Each named turn below is shown by a few rows before and after it. Which turns, in which order, take the first row of each later pair to the second? The first pair is answered.
z_396 (before => after):
[-0.99,-0.35,+2.83,-0.08,+0.64,+1.41,+0.74,-0.33,+4.62,+2.68,+0.67,-0.56] => [+0.46,+0.15,+4.28,-0.54,+1.29,+1.18,+1.52,+0.03,+3.62,+0.31,+0.67,-1.63]
[+2.43,+0.94,+1.33,-1.51,+1.38,-0.50,+0.56,+1.03,-1.04,-1.50,+0.30,-0.94] => [+2.41,+0.82,-0.91,-2.07,+0.35,+0.30,-0.39,-0.65,-1.81,+0.50,+1.29,-0.10]
[-1.88,-0.37,-5.81,+1.32,-1.64,-1.00,-0.87,-0.79,-1.81,+1.36,+0.54,+2.60] => [-4.14,-0.78,-3.35,+3.10,-0.92,-2.15,-0.07,+1.66,+1.23,+0.56,-1.37,+2.48]
z_701 (before => after):
[+0.19,+0.02,+3.59,-1.95,+1.59,+3.03,+0.96,-0.11,+2.00,+1.57,+2.02,-2.35] => [-1.40,-0.36,+3.95,-0.46,+1.48,+2.07,+1.24,+0.93,+3.50,+1.29,+0.66,-1.89]
[-0.76,+0.86,+0.32,-2.58,+0.62,+0.96,+0.58,+2.42,-0.27,+0.05,+1.65,-2.58] => [-0.93,+0.86,+0.45,-2.67,+0.39,+1.59,+0.41,+2.02,+0.54,+1.01,+1.82,-2.25]
[-3.05,-0.43,-0.59,+0.05,-0.06,+0.19,-0.56,+1.17,+2.20,+2.73,+0.11,+0.48] => [-3.58,-0.46,-0.22,+0.92,+0.43,-1.10,-0.16,+2.63,+0.73,+0.70,-0.93,+0.16]
z_267 (before => after):
[+1.70,+0.72,+0.39,+0.54,-0.58,-0.42,+0.74,+0.65,+1.92,-0.90,-2.45,+1.42] => [-0.26,+0.31,+0.59,+0.06,+0.81,-0.86,+0.98,+2.38,+0.95,+0.13,-2.54,+1.07]
[-1.75,-0.50,+0.46,+0.76,+0.76,+0.30,+0.80,+2.45,-0.84,+0.33,-1.33,-0.50] => [-0.31,-0.23,+0.42,-0.29,+0.20,+2.20,+0.71,+0.03,+1.27,+2.48,+0.21,+0.14]
[+0.52,+0.51,-0.46,+0.20,+0.58,-1.32,+0.10,+1.14,+0.71,+1.26,-1.00,+2.16] => [+0.76,+0.67,-0.30,+0.07,+0.73,-0.95,-0.09,+0.64,+1.10,+1.43,-0.92,+2.36]
z_60 (before => after):
[+0.35,+0.12,+2.22,-1.40,+1.59,+1.27,+0.33,+0.42,-1.02,-0.15,+0.38,-2.15] => [+0.17,-0.38,+1.40,-1.09,+0.56,+2.42,-0.02,-1.30,+1.48,+1.94,+1.09,-1.09]
[+0.53,-0.55,-0.80,-2.07,-0.23,+0.55,-1.60,-2.05,+0.72,-0.33,+0.16,+0.46] => [-1.60,-0.89,-1.24,-1.71,+0.77,-0.28,-1.50,-0.16,-0.87,-0.12,-0.40,+0.09]
[-2.00,-1.23,-2.12,+0.52,-0.48,+0.34,-0.46,-0.23,+1.01,+2.50,+0.39,+0.73] => [+0.49,-0.33,+0.07,-0.41,+1.11,-1.18,+0.75,+1.60,-2.65,-1.83,+0.04,-1.46]
Then:
(two turns a pair)
[-0.46,-0.41,-0.69,+0.63,+0.50,-0.04,+0.17,+0.31,-1.59,+0.17,-0.34,+0.34] => [-0.87,-0.70,-0.85,+0.57,+0.32,+0.21,+0.20,+0.16,-0.99,+0.80,-0.28,+0.29] => z_701 then z_396
[+4.22,-1.35,-1.38,-1.90,-1.13,+3.99,+0.33,-3.00,+1.30,+1.74,+0.17,-1.07] => [+1.90,-1.89,+1.21,+0.87,-0.87,+2.49,+1.39,-0.29,+5.43,+0.63,-2.45,-0.54] => z_701 then z_396
[+1.75,+0.60,+0.93,-1.36,-0.29,+1.03,+0.67,-1.18,+0.21,+0.40,+1.08,+0.05] => [+1.22,+0.31,-0.68,-0.21,-1.52,+0.60,-0.30,-1.70,+0.83,+0.55,+0.48,+1.09] => z_60 then z_267
[+2.55,+0.86,-0.99,-0.82,-1.47,+0.48,+0.01,-2.23,+2.23,-0.93,-0.69,+1.32] => [-2.28,+0.14,-0.75,+0.25,+1.04,-1.47,+0.45,+2.54,+0.42,-0.60,-2.40,+0.46] => z_60 then z_396
[+2.22,-0.33,-0.05,+0.79,-2.21,-1.64,+0.32,-1.46,-0.79,-2.95,-0.33,+0.74] => [-1.30,-0.93,-2.98,+1.15,-2.12,-1.73,-0.59,-0.65,-1.56,+0.33,-0.65,+1.46] => z_396 then z_60
[-1.90,+0.39,+0.12,+1.63,+0.30,-0.03,+1.42,+0.73,+1.79,-1.51,-0.14,+0.61] => [-0.10,+0.89,-0.62,+0.31,+0.50,-0.23,+1.41,+0.02,-1.88,-2.96,+0.62,-0.06] => z_701 then z_396
[+3.44,+0.28,-1.20,+0.89,-1.34,+1.83,-1.22,-1.85,-0.10,-2.41,-0.87,+0.91] => [-0.41,-0.11,-2.45,+2.11,-0.18,-0.23,-1.52,+1.36,-1.88,-2.15,-2.69,+0.98] => z_396 then z_267
[+0.00,+0.51,-1.29,-1.66,+1.02,+1.15,-1.72,-1.56,-3.04,+3.21,+0.41,-2.14] => [-2.88,-0.40,-0.26,+1.07,+0.45,+0.37,-1.51,-0.40,+2.04,+4.23,-1.15,-0.47] => z_701 then z_701
[+1.62,+0.36,+1.58,-2.49,+2.72,+1.76,+0.05,-0.76,-0.99,-1.62,-0.70,-1.54] => [-0.92,-0.50,-1.83,-1.81,+1.60,+2.65,-1.11,-1.88,+0.24,+2.46,-0.26,+0.32] => z_396 then z_396
[+1.04,-0.76,+1.60,+0.97,-1.40,-0.09,+0.44,-0.98,+1.90,-1.96,-1.22,+0.37] => [-2.25,-1.47,-1.05,+0.93,-0.96,+0.06,-0.45,-0.19,+0.99,+1.42,-1.30,+1.25] => z_396 then z_60
[-0.75,-0.33,+1.39,+1.45,+0.39,-0.75,+0.51,+0.52,+1.16,-1.11,-1.08,+0.40] => [-0.24,-0.33,+1.44,+0.72,-0.06,+0.56,+0.64,-0.67,+2.17,+0.58,-0.05,+0.47] => z_267 then z_267
[-1.77,-1.32,-1.32,+1.03,+0.47,-0.29,+0.38,+1.23,+0.61,+2.90,+0.33,-0.66] => [+0.51,-0.86,+0.60,+0.53,-0.01,+0.74,+1.06,+0.10,+2.70,+2.51,+0.98,-1.04] => z_396 then z_267
[-0.97,-0.11,-4.42,+0.11,-1.55,+0.95,-1.27,-1.86,-1.10,+2.25,+0.57,+1.57] => [-1.89,-0.55,-2.19,+2.24,-2.10,+0.57,-0.53,-0.94,+3.01,+1.65,-0.99,+2.31] => z_396 then z_267
[+1.32,+0.34,-0.17,+0.54,-0.62,-0.40,-0.29,-0.32,-0.97,-1.90,-0.33,+0.07] => [-0.63,-0.30,-0.11,+1.48,-0.79,-0.05,-0.42,+0.04,+1.31,-0.23,-0.73,+0.86] => z_60 then z_396
[-2.64,+0.04,-1.13,-0.48,+0.58,-0.59,-0.77,-0.04,-0.18,+1.38,+1.13,+0.05] => [-1.96,+0.42,-1.41,-0.50,+0.72,-1.45,-0.65,+0.31,-1.87,-0.31,+0.88,-0.45] => z_267 then z_60
[+1.65,+0.65,-1.24,+1.19,-2.04,-0.59,-0.42,-0.36,-1.11,-2.62,-0.39,+0.34] => [-1.03,+0.18,-0.97,-1.11,-0.11,+2.19,-0.09,+0.03,-0.29,+3.01,+1.81,-0.09] => z_267 then z_267
[-0.79,-0.09,+3.72,-1.58,+2.74,+1.66,-0.45,-1.64,-1.40,-0.46,+0.56,-0.69] => [+0.63,-0.06,+1.61,-1.49,+1.06,+2.36,-1.52,-3.80,-0.89,+0.19,+1.24,+0.47] => z_267 then z_396
[-0.92,-0.63,+1.28,-1.21,+1.15,+1.70,+0.56,-0.25,+1.57,+1.96,+1.39,-0.44] => [+1.77,-0.07,+1.59,-1.61,+0.35,+1.86,+0.45,-1.23,+1.27,-0.14,+1.58,-0.65] => z_60 then z_267
[-0.21,-0.36,+0.12,+2.62,-1.04,-1.05,-0.11,+1.06,+3.08,-0.72,-1.15,+0.63] => [+1.06,+0.15,+0.14,+0.84,+0.31,-1.57,+0.27,+2.16,-1.87,-2.77,-0.52,-1.09] => z_60 then z_701
[-3.39,-0.62,-1.87,-0.04,+0.14,-0.72,+0.00,+0.09,-2.07,+2.23,+0.48,+0.21] => [+0.60,+0.12,-1.99,+1.44,-2.36,-1.78,-0.18,-2.41,-1.03,-1.81,-0.27,+0.88] => z_267 then z_267
[-1.09,-0.16,-0.79,-0.12,+0.76,-1.41,-2.14,+0.36,-1.83,+0.65,-0.02,+1.50] => [-1.90,-0.28,+0.28,+0.13,+0.60,-0.69,-1.69,+0.41,+0.93,+1.72,-0.32,+1.83] => z_267 then z_396
[-0.57,-0.65,+0.94,-1.80,+1.11,+0.73,-0.49,-0.28,-1.09,+1.22,+1.08,-0.80] => [+0.94,-0.51,+1.12,-0.58,-0.70,+0.80,-0.72,-1.99,+1.69,+0.45,+0.55,+0.37] => z_267 then z_701
[-0.50,-1.21,+1.44,+0.12,+0.39,+1.50,+0.74,+0.21,+2.80,+1.49,+1.01,-0.65] => [+0.77,-0.85,+1.65,-0.41,+0.32,+1.85,+0.62,-0.48,+2.31,+0.77,+1.48,-1.12] => z_60 then z_267
[-0.42,-0.62,-4.60,-0.26,-1.36,+1.42,-2.17,-2.57,-0.39,+3.33,+1.49,+1.48] => [+0.22,-0.01,-2.66,-2.77,+1.36,+1.70,-1.12,-0.90,-4.01,+2.76,+2.46,-0.93] => z_60 then z_267
[-0.88,-0.12,-1.46,+1.40,-0.14,-2.03,+0.00,+1.33,-1.77,-2.14,-1.45,+0.36] => [-0.67,-0.03,-1.77,-1.26,+1.25,+0.12,-0.22,+0.41,-3.14,+1.21,+1.01,-0.34] => z_701 then z_267
[+0.14,-0.14,-2.03,+1.45,-2.30,-0.88,-1.39,-2.42,-0.14,+2.03,+0.51,+1.24] => [-1.57,-0.25,-1.74,+1.23,-0.64,-2.42,-0.96,+0.76,-3.32,+0.48,-0.52,+0.15] => z_60 then z_396
[-0.48,+0.53,+0.72,-0.64,+1.18,-1.33,+0.31,+1.57,-2.92,-1.68,-0.45,-0.93] => [-1.23,+0.13,-2.33,-0.88,+0.17,-0.27,-0.93,-0.29,-2.88,+1.12,+0.38,+0.36] => z_396 then z_396
[+2.04,+1.28,+2.04,+0.34,+1.78,+2.54,+0.59,-0.50,+0.03,+0.43,+0.37,-1.01] => [-0.87,+0.73,-0.09,+0.18,+2.26,+2.35,-0.09,+0.32,-1.02,+2.84,+0.36,-0.53] => z_396 then z_60
[+0.29,-0.01,+0.05,-1.58,+0.98,+0.75,-1.32,+2.38,-0.36,-1.10,-0.25,-0.76] => [+1.36,+0.08,-0.87,-1.72,-0.08,+1.88,-1.78,+0.39,+0.50,+0.12,+0.66,+0.02] => z_396 then z_60
[+1.52,-0.12,-0.08,+0.26,-1.47,+0.45,-0.88,-2.21,-0.10,+0.47,+0.38,+1.56] => [+0.13,-0.05,-0.77,+0.91,-1.10,-1.36,-0.90,-0.21,-2.01,-1.22,-0.72,+1.13] => z_267 then z_396
[+2.13,-0.40,-0.16,-1.09,-0.95,+2.13,-1.11,-2.38,+0.81,+2.20,+1.09,+0.25] => [-0.98,-1.04,+0.72,+2.42,-1.15,-0.48,-0.69,+0.94,+2.88,-0.33,-2.25,+1.10] => z_701 then z_701
[-2.21,-0.75,-1.27,+1.46,-0.90,+0.20,-0.79,+0.86,+2.06,+1.82,-1.17,+1.95] => [-0.84,-0.14,-1.54,+0.44,-0.06,-1.50,-0.82,+2.09,-2.96,-1.58,-1.55,+0.58] => z_701 then z_701
[+0.50,+0.12,+2.32,+0.48,+0.68,-0.86,+0.23,+1.09,+0.25,-0.25,-0.20,-0.68] => [+0.07,-0.16,+1.96,+1.18,+0.06,-1.03,+0.11,+0.77,+1.14,-0.17,-0.43,+0.03] => z_60 then z_701
[+3.27,+0.73,-1.63,-2.31,-1.01,+2.51,-0.79,-4.36,-1.53,+2.45,+3.43,+0.97] => [+2.39,+0.13,-2.46,+2.92,-3.94,-1.29,-1.26,-3.03,+1.35,-2.62,-1.08,+3.23] => z_396 then z_267
[+0.26,-0.88,-2.49,+0.00,-0.71,-0.32,-0.96,-1.37,-0.88,+0.09,+0.49,+1.00] => [-0.92,-0.97,-2.56,-0.18,+0.08,-0.42,-0.95,-0.44,-1.30,+0.88,+0.50,+0.61] => z_267 then z_267
[-1.32,-0.02,-0.34,+1.48,-1.00,+0.80,-0.57,+0.26,+4.60,+1.48,-0.86,+1.79] => [-2.39,-0.04,-0.42,+2.34,-0.13,-1.16,-0.13,+2.30,+2.80,-0.20,-1.99,+1.48] => z_267 then z_267
[+0.11,+0.37,-2.09,+0.33,-2.18,+2.40,-1.46,-3.00,+1.25,+3.91,+0.21,+1.52] => [-2.68,+0.01,+0.83,+3.31,-1.03,-1.22,-0.10,+2.28,+1.61,-0.43,-3.87,+0.71] => z_396 then z_701
[-2.61,-1.35,-1.78,+0.62,+1.28,-0.95,-1.03,+0.68,-0.92,+0.76,-1.24,+1.00] => [-1.90,-1.28,-0.14,-0.56,+1.81,+1.36,-0.65,-0.70,+1.51,+2.72,+0.31,+0.90] => z_396 then z_267
[-1.63,-0.81,-3.36,-2.04,-0.31,-0.73,+1.34,-0.09,-2.19,-0.17,+0.30,+0.12] => [+0.43,-0.40,-3.52,-1.93,-1.50,-0.51,+1.15,-1.90,-1.27,-1.09,+0.40,+0.59] => z_267 then z_267
[-0.38,-0.93,+1.58,+0.51,+2.08,+0.34,+0.06,+0.86,-0.84,-1.38,-1.27,-0.70] => [-0.89,-0.93,+1.76,+0.18,+2.19,+1.31,+0.11,+0.16,+0.81,+0.72,-0.57,-0.47] => z_267 then z_701
[-0.94,+0.18,-0.86,-1.15,+0.09,+2.02,-0.52,-0.72,-2.90,+0.25,-0.51,-0.37] => [+0.71,+0.47,+0.40,-1.30,-0.11,+1.63,-0.09,-0.89,-2.65,-1.61,-0.79,-0.82] => z_396 then z_60
[+1.75,+1.23,+2.21,-3.56,+1.95,-0.02,+0.13,-0.78,+0.46,-0.20,-0.17,-1.77] => [+1.38,+0.82,+1.37,-3.29,+1.28,+0.99,-0.18,-2.15,+2.15,+1.56,+0.16,-0.83] => z_701 then z_396
[+0.07,+0.73,+0.44,-0.26,+0.40,-1.44,-0.15,+1.27,-1.46,-0.67,-0.40,-0.47] => [-0.33,+0.77,-1.17,-0.56,-0.27,-0.88,-0.73,+0.42,-1.75,+0.77,-0.20,+0.14] => z_396 then z_396
[-2.42,-0.97,-1.03,+0.37,+1.76,-0.43,+0.03,+0.71,-0.34,+1.17,-0.55,-1.21] => [+2.17,-0.04,+0.63,-0.59,+0.59,+0.11,+0.60,-1.57,-0.02,-1.60,+0.41,-1.77] => z_701 then z_60
[+0.74,-0.53,+0.11,-0.39,+1.63,+0.27,-0.49,-2.52,-3.40,-1.86,+2.48,-2.32] => [+1.63,-0.51,-0.01,+0.89,+0.14,-0.24,-0.68,-3.30,-1.82,-3.50,+1.52,-1.38] => z_701 then z_267
[+1.22,-0.36,+1.70,-0.68,-2.70,+2.83,+0.67,-2.49,+2.73,-0.27,+2.83,-1.27] => [+1.99,-0.16,-0.75,-0.08,-3.53,+0.16,-0.12,-1.63,-1.97,-3.97,+1.28,-1.47] => z_267 then z_396
[+0.02,-0.92,+0.97,-1.00,+2.77,-1.29,+0.54,+0.46,-1.67,+0.02,+0.32,-2.34] => [+2.68,-0.59,+0.71,-1.20,+1.13,-0.19,+0.32,-2.39,+0.11,+0.15,+1.34,-1.49] => z_701 then z_267
[-1.13,-0.14,-0.45,-1.29,+1.37,+1.56,-0.79,-0.55,-2.00,+2.58,+1.37,-0.85] => [-2.10,-0.46,-2.15,+0.00,+0.43,+0.40,-1.51,-0.62,-2.01,+2.55,+0.35,+0.15] => z_267 then z_60
[+2.44,-1.49,+2.59,+0.37,+0.42,-2.66,+0.64,-1.01,-1.51,-3.59,+1.04,+0.48] => [+2.54,-1.67,-0.20,-0.15,-0.94,-0.77,-0.63,-4.25,-0.24,+0.39,+2.75,+1.90] => z_396 then z_701
[+1.75,+0.29,+0.98,-1.59,+0.96,+0.84,+0.00,-0.41,-1.13,-0.53,+0.26,-1.04] => [-0.09,+0.00,-0.96,-1.45,+0.77,+0.95,-0.75,-0.48,-1.56,+1.29,+0.54,-0.53] => z_396 then z_60
[+1.42,+0.85,-0.83,+0.81,-2.43,+0.56,-0.52,-2.01,+3.04,+0.58,-0.73,+2.08] => [-1.61,+0.79,-0.60,+0.61,+0.79,-1.86,+0.37,+2.98,-2.23,-1.34,-2.28,+0.00] => z_60 then z_396
[-2.05,-0.96,-0.58,-0.25,+0.05,+1.30,-0.58,-0.12,+1.46,+4.34,+0.33,+0.99] => [+2.71,+0.05,+1.55,-1.02,-0.96,+1.99,-0.18,-2.34,+2.20,+1.16,+1.29,+0.24] => z_60 then z_60
[-0.98,-0.65,-1.45,-2.31,+1.49,-1.41,-0.63,+0.74,-2.49,+2.60,-0.05,+0.09] => [-2.13,-0.92,+0.37,-1.21,+2.02,-2.14,+0.06,+2.40,-0.87,+1.97,-1.20,-0.08] => z_396 then z_396
[+0.12,+0.19,-0.70,-2.56,+1.04,+0.91,-0.39,-0.38,-2.37,+1.57,+1.49,-0.50] => [+0.13,-0.20,-2.13,-0.85,-0.93,+0.71,-1.29,-1.83,+0.10,+2.22,+0.93,+1.30] => z_267 then z_396
[-1.90,-1.08,-1.52,+1.80,-0.96,-1.11,-0.52,+0.93,+1.95,+0.95,-2.21,+1.47] => [+1.55,-0.72,-0.06,+1.38,-2.04,-0.33,-0.08,-1.24,+3.30,-0.61,-1.51,+1.26] => z_60 then z_60
[-1.25,-0.10,-1.06,+0.36,+0.02,-0.71,-0.17,+1.01,-0.56,+0.10,-0.86,+0.46] => [-1.34,-0.22,+0.16,+0.22,+0.30,+0.06,+0.29,+0.98,+1.32,+0.84,-0.65,+0.36] => z_267 then z_396
[-1.93,-0.26,-0.53,+2.51,+0.14,-1.48,-0.28,+2.31,+0.33,-2.53,-1.38,+1.06] => [+2.22,+0.96,-0.66,-0.76,+0.53,-0.09,-0.07,+0.28,-3.19,-3.11,+1.27,-0.16] => z_396 then z_701
[+0.81,-0.66,-2.53,+1.09,-1.27,-0.93,-1.13,-0.45,-1.25,-0.52,-0.78,+1.32] => [-0.64,-0.82,-2.72,+0.05,+0.09,-0.38,-0.86,+0.65,-2.40,+1.22,-0.20,+0.73] => z_267 then z_701
[-0.94,-0.81,+0.33,-1.16,+0.09,+1.45,-1.39,-0.01,-2.30,+1.64,-0.40,-0.13] => [+1.10,-0.23,+2.41,-0.90,+0.13,+1.38,-0.68,-0.20,-1.83,-0.93,-0.50,-0.74] => z_396 then z_60
[+1.27,+0.25,-1.57,-0.59,+0.85,-1.15,+0.94,-2.15,-0.55,+1.62,+1.73,-1.27] => [+1.55,+0.16,-1.33,+1.59,-0.49,-2.55,+0.91,-2.01,+0.85,-0.81,-0.01,-0.26] => z_701 then z_267
[+4.88,-0.60,-0.30,+0.78,+0.25,+1.25,+1.22,-2.96,-1.29,-2.08,+1.12,-1.24] => [+2.89,-0.77,-0.82,-0.62,+2.04,+1.56,+1.38,-1.46,-3.87,-0.38,+1.82,-2.21] => z_267 then z_701
[+3.35,+0.21,+1.12,-0.04,-0.28,+0.47,+0.32,-0.96,+0.12,-1.60,+0.73,-0.38] => [+2.07,+0.39,+0.84,-1.31,+1.18,+0.43,+0.38,+0.26,-2.34,-0.72,+1.17,-1.28] => z_267 then z_701
[-0.99,-0.42,-0.43,+2.28,-0.66,-1.54,+0.32,+1.22,+1.15,-1.70,-1.95,+0.68] => [+2.28,+0.65,-0.26,-0.18,-0.18,-0.66,+0.51,-0.45,-2.09,-2.83,-0.17,-0.58] => z_396 then z_701
[+4.57,-0.12,-1.23,-0.43,-2.82,+0.12,-0.72,-3.13,+0.11,-3.15,+1.29,+1.23] => [+2.12,-0.99,-1.70,+1.13,-3.44,+0.81,-0.94,-3.11,+3.90,-0.45,+0.81,+2.71] => z_701 then z_396
[-3.70,-0.38,-2.45,+0.43,-0.74,-1.11,-0.39,-0.01,-0.98,+3.78,-0.78,+1.07] => [+2.65,+1.37,+1.22,-0.63,-0.59,-2.07,+0.84,-0.98,-2.88,-3.22,-0.72,-1.09] => z_701 then z_60
[-1.74,-0.48,-1.68,-0.07,-0.28,+1.59,-0.49,-1.35,+1.68,+5.09,+0.39,+1.03] => [-2.75,-0.64,+1.65,+1.81,+1.37,-1.43,+0.96,+3.17,+0.80,+0.07,-2.47,-0.54] => z_396 then z_701
[-2.57,+1.21,-0.49,+2.82,-1.40,-1.93,-0.88,+0.52,+3.13,-1.71,-3.91,+1.46] => [-2.48,+1.72,+3.31,+0.73,+1.49,-1.68,+0.86,+2.68,+1.72,-2.55,-3.33,-1.11] => z_267 then z_396
